rotation ticks, each row followed by its count of ticks:
The counts run from 0 to 293.
[184 129  78 122 108 144  88 137 158 151 139 131 141  74 104 113 139 163
 110  72 140 129  93 162 123 158 150 137 127 125 127  71 130]	134
[166 147  96 160 127  96 151 145 116  76 135 124 144 109 145 134  90 194
 131 103 132 196 112 128 113 114 149  92  96 124 139 109 153]	170
[119 142 122  96 116  86 150 161 104  86 165 144 148 109 104 127  93 117
  95 141 161 114 119 127  85 155  55 140 134 113 118 118 109]	96
[162 102 118  85 106 137 102  87 135 119 101  96 123 121 153 139 139 146
 173  76 158 167 113  92 118 103 138 153 169 127 112  89 115]	221
[136 125 116 110  86 143 106 131 113  93 140 102 120 133  92  60 103  98
  60 176 156 125 132 153 106 120 136  98 122 140 105 132 109]	137
[106 167 141 149 147 101  76 121 162 146 149 102 135 151 103 135  87  81
 119 149 151  90 153 159  92 169 112 127 131 131 136 156 146]	77
[114 109 118 184 119 163 109  75 100 153 142 137 105 151 135 161  90 110
 174 149 139 131 123 111 162 116 139 118 145 149 116 132 122]	149
[146 150 141 121 144 120  80  69 161 152 145 117 129 111 134 180 157 123
 121 151 165  69 117 155 101 114 152 153 143 166 113 123 134]	290
[107 169 163 111  99  91 162 102 142 173 156  98 132 106  89 109  86 108
  58 128 122 158 109 146 101 123 138 147 111 167 139 140 141]	132
[108 130 133 153 151 110  62  90 147 123 103 132  96 134 126 150  96 120
 171  94 153 172 100 143 155 117 160 177  88 143 112 128 145]	180
[125 145 155 143 127 168 135  76 104 112 148 137 154 138 126 125 159 154
 116 177 189  98 106 126 133  75 144  71 110 138 141 107 104]	167
[102 113 186 110 119 193 111  87 107 118 124  77  97 133 130 119 115 168
 137 121 132 147 113 149 120  68 158 133 130 146 109 131  97]	217
[134 139 134 145 168 140 107 122 158 146 164 142 183 124 113 168  88 115
 199  98 179 136 125 133 120 162 131 126 164 123 141 120 132]	281
[102 131 137  79 123 147 155  75 197 152 152 124 136 140 142 114 100 143
 132  88 142 123 125 118 100  84 155  79 143 128 158 109 139]	35
[136 170  79 116  98 138  84 158 120 152 135 140 102  84  95 106 161 140
 125 164 180 119 140 131 179 159 114 121 121 142 141  98 101]	234
[162 135  93 104 111  77 118 145 121 125 100 101 157  71 141 101 135 134
 126 127 174 122 135  94 135 132 159 104 124 147 143  84 183]	270
[116 143 102 104 143  80  98 167  97  90 145 153 130  85  70 114 125 141
 138 127 158 122 120 124 136 156  86 149 147 121 133  98  85]	97
[167 139 116 154 124 118 130  58  99 122 114 157 129 109 135 126 116 169
 122 136 173  89 127  98 170  80 160  85 133 161 152 120 138]	62
[114 189 132 141 131 130 128  78 114 166 165 140 100 132  85 144 148 169
 130 113 141 108 150 174 117  95 122 130 116 122 206 119 116]	208
[106 116 148 163 120 115 144 103 101 168 140 117 114 178 132 145  71 110
 171 143 108 189 119 112 133 147 130 145 125 151 121 144 144]	150
[136 156 160 130 138 117 136 101 164 157 171 130 157 121 158 131 118 120
  64 137 156  81 105 132  78 132 139  82 157 147 136  97 158]	163
[171 158 123 140 125 147  92 179  89  58 106  92 139  80 167 141 140 152
 123 162 164 133 126 127 137 140 129 107 128 149 103 145 115]	88
[155 149 125 129 143 124  88 103 102 131 113 114  88 100 170 135 107 211
 141 115 152  94 137 152 129 127 152 117 143 153 162 111 165]	189
[ 92 175  80 116  91  66 124 128 121 133 107 123  88  89 137 143 113 130
 131 146 128 155  95  76 171 115 119 150 133 169 132 155 132]	229
[177 139 161 153  88 149 137  98 197 137 119 109 153 146 127  93 102  66
  99 125 152 139 140 115  98 151 146 134 114 158 126 131 133]	241
[148 115 103 150  82 134 110 144 174  89 105 132  77 140 120  81  91 163
 107 154 113 161 103 102 112 119 157 109  90 164 124 135 133]	33
[160 129 131 134 143 137 127 125 131 117 164 126 175 179  94 142 112  96
 177 144 173 125 146 114  88 172 119 159 128 113 142 158 114]	282
[138 116  98 106  94 118 139  98 174 150 166 109 154 135 118 124  88 115
 102 113 154  83 146  93  55 121 140  77 158 121 155 125 133]	36
[151 134 124 131 119 146 119 131 127 152 147 109 143 154 124 122 113  94
 136 174 164 139 109 118 112 195 116 130  99 165 114 182 132]	155
[106 162 165 137  91 144 160  63 141 188 145 119 119 129 100 127 135 128
 108 131 129 152  98 141 133  91 132 154  94 151 121 111 118]	131
[136 122  97 123 118 110  66 154 141 133 126 128 119 106 112 131 140 124
 116 117 145 166  62 147 122 181 110 149 122 136  74 117 153]	261
[116  95 100  91  98 118 128 139  77 139 166 121 145 166 131 106 104  98
 182 144 103 165 142 119  90 152 107  86 142 111 125 111 124]	146
[165 125 127 131  91 134 123 156 173 108 118  84 118 141 162 125  62 119
 116 125 129 151 148 121  67 156 117 136 157 140 132 138 151]	114
[152 108 133 169  94 107 128 137 129 137  98 123 108 159 127  86 144 166
 101 153 133 140 103 122  92 182 152 148  93 164 141 137 158]	160
[ 63 128 148  87 155 151  95 150 112 157 170 135  81 121 131  99 126 171
 139 137 150 116  77 165 137 158 142 111 117 147 125 100 126]	157
[128 123 154 114 113 166 129  84 129 185 123 108 151 129  63  81 125 154
 121 152 135  98 155 125 129 119 156  88 144 158 160 143 108]	31
[127 127 114 122 160 132  67 157 117 111 105 101 106 152 122 109 169 161
 196 124 128 154 121 173 104 175 143 108  92 123 165 131 152]	79
[162 106  70 126 100  93 107 147 125  85 105  93  99 111 150 118 122 176
 148  98 114 144 124 117  83 133 142 152 173 136 113  91 122]	220
[142 135  93 132 112  68 106 124 136 148 130  93  98 110 111 148  93  94
  96 147 136 126  87 114 108 165 130 168 115 160  82 168 142]	260
[123 169 102 109 111 119  84 145 129 117  71  92 134 105  65  95 155 114
 134 176 107 119 133 147 127 133 139  99 108 138 144 145 139]	1
[117 107 115  90 130  48  88 139 102 138 151 117 110 106 109 119 136 103
 134 135 130 111 136 158  91 163 139 165 150 122 129 105 161]	183
[130 155 123  96 141 146 100 120 150 122 159 121 141  97 143  94 111 139
 124  87 169 101 139 160 149 125 170  59 150 119 179 109  95]	244
[125 108 126 116 101 101  98  99  89 155 132  96 127 151  83  92 137 109
  85 165 173  78 133 130 109 176 111 107 120 143 135 150 125]	264
[149 137 104 131 108 154  85  84 166 103 150 137 125 108 176 164  76  93
 161 104 155 135 105 112 149  95 133  83 152 115  99 104 123]	144
